[[135 144 137]
 [157 140 143]
 [125 144 140]]
->
[[157 140 143]
 [125 144 140]]

[[101 119 144 151 110]
 [130 115 119 122 115]
 [118 140 135 132 139]]
->
[[130 115 119]
 [118 140 135]]

[[128 141 138]
 [139 125 140]
 [135 124 112]
 [109 152 132]]
->
[[139 125 140]
 [135 124 112]]

[[104 119 135 132 101]
 [121 133 141 114 120]
 [125 135 141 112 127]
 [109 116 126 139 107]]
->
[[121 133 141]
 [125 135 141]]

[[136 120 121 152]
 [123 116 134 134]
 [136 121 119 152]
 [121 135 132 105]
 [132 140 116 122]]
->
[[123 116 134]
 [136 121 119]]

[[113 126 141 101 133]
 [133 140 109 125 112]
 [137 143 108 127 109]
 [114 125 142 103 134]]
->
[[133 140 109]
 [137 143 108]]

[[120 112 153 156]
 [152 140 134 138]
 [139 134 135 124]
 [135 130 122 130]
 [133 131 142 128]]
->
[[152 140 134]
 [139 134 135]]
---
[[111 144 107 148 117 111 144 152 121 151 132 150 138]
 [105 106 109 147 111 144 123 139 126 121 125 122 134]
 [130 142 143 131 107 122 107 142 120 117 136 123 134]
 [122 139 135 118 105 126 128 110 133 130 123 144 129]
 [131 136 109 133 130 112 141 148 136 129 105 107 133]]
->
[[150 138 111 144 107 148 117 111 144 152 121 151 132]
 [122 134 105 106 109 147 111 144 123 139 126 121 125]
 [123 134 130 142 143 131 107 122 107 142 120 117 136]
 [144 129 122 139 135 118 105 126 128 110 133 130 123]
 [107 133 131 136 109 133 130 112 141 148 136 129 105]]

[[112 117 125 138 111 133]
 [147 134 119 120 152 134]
 [110 118 128 137 108 130]
 [147 136 120 119 153 133]
 [142 134 119 124 151 135]]
->
[[111 133 112 117 125 138]
 [152 134 147 134 119 120]
 [108 130 110 118 128 137]
 [153 133 147 136 120 119]
 [151 135 142 134 119 124]]

[[119 132 137 120 123]
 [136 132 130 129 129]
 [124 129 133 133 124]
 [123 144 151 120 123]
 [122 129 130 125 123]]
->
[[120 123 119 132 137]
 [129 129 136 132 130]
 [133 124 124 129 133]
 [120 123 123 144 151]
 [125 123 122 129 130]]

[[149 111 120 142 103 108 125 139 136 115 144]
 [119 134 144 122 132 117 117 125 135 138 125]
 [104 119 121 112 137 112 147 119 105 128 107]]
->
[[115 144 149 111 120 142 103 108 125 139 136]
 [138 125 119 134 144 122 132 117 117 125 135]
 [128 107 104 119 121 112 137 112 147 119 105]]

[[121 120 131 125 125 123 124]
 [121 123 131 121 122 122 124]
 [133 124 120 129 140 127 134]
 [123 116 129 132 142 140 118]
 [112 123 145 128 124 144 108]
 [132 128 125 136 133 131 132]
 [153 149 111 128 130 117 154]]
->
[[123 124 121 120 131 125 125]
 [122 124 121 123 131 121 122]
 [127 134 133 124 120 129 140]
 [140 118 123 116 129 132 142]
 [144 108 112 123 145 128 124]
 [131 132 132 128 125 136 133]
 [117 154 153 149 111 128 130]]

[[128 117 139 129 106 139 137 118 136]
 [116 137 124 125 110 132 134 119 129]
 [128 113 141 139 128 134 115 141 132]
 [128 142 111 122 124 121 114 143 131]
 [114 133 122 128 118 125 139 131 125]
 [126 136 129 117 126 126 143 115 126]]
->
[[118 136 128 117 139 129 106 139 137]
 [119 129 116 137 124 125 110 132 134]
 [141 132 128 113 141 139 128 134 115]
 [143 131 128 142 111 122 124 121 114]
 [131 125 114 133 122 128 118 125 139]
 [115 126 126 136 129 117 126 126 143]]
---
[[103  99]
 [130 107]]
->
[103 107]

[[123 136 133 103 126]
 [133 125 143 106 133]]
->
[123 125]

[[153 102 137]
 [135 120 131]]
->
[153 120]

[[132 105 129 117]
 [127 125 145 124]
 [131 134 138 115]
 [134 121 113 121]
 [123 130 133 138]]
->
[132 125 138 121]

[[116 143 126 128]
 [152 124 126 129]
 [107 129 143 125]]
->
[116 124 143]

[[134 141 127]
 [105 117 152]
 [111 122 129]
 [121 141 129]]
->
[134 117 129]

[[127 134 122 105 128]
 [130 130 131 121 132]
 [135 133 116 120 133]
 [132 131 123 120 129]
 [123 129 129 132 134]]
->
[127 130 116 120 134]
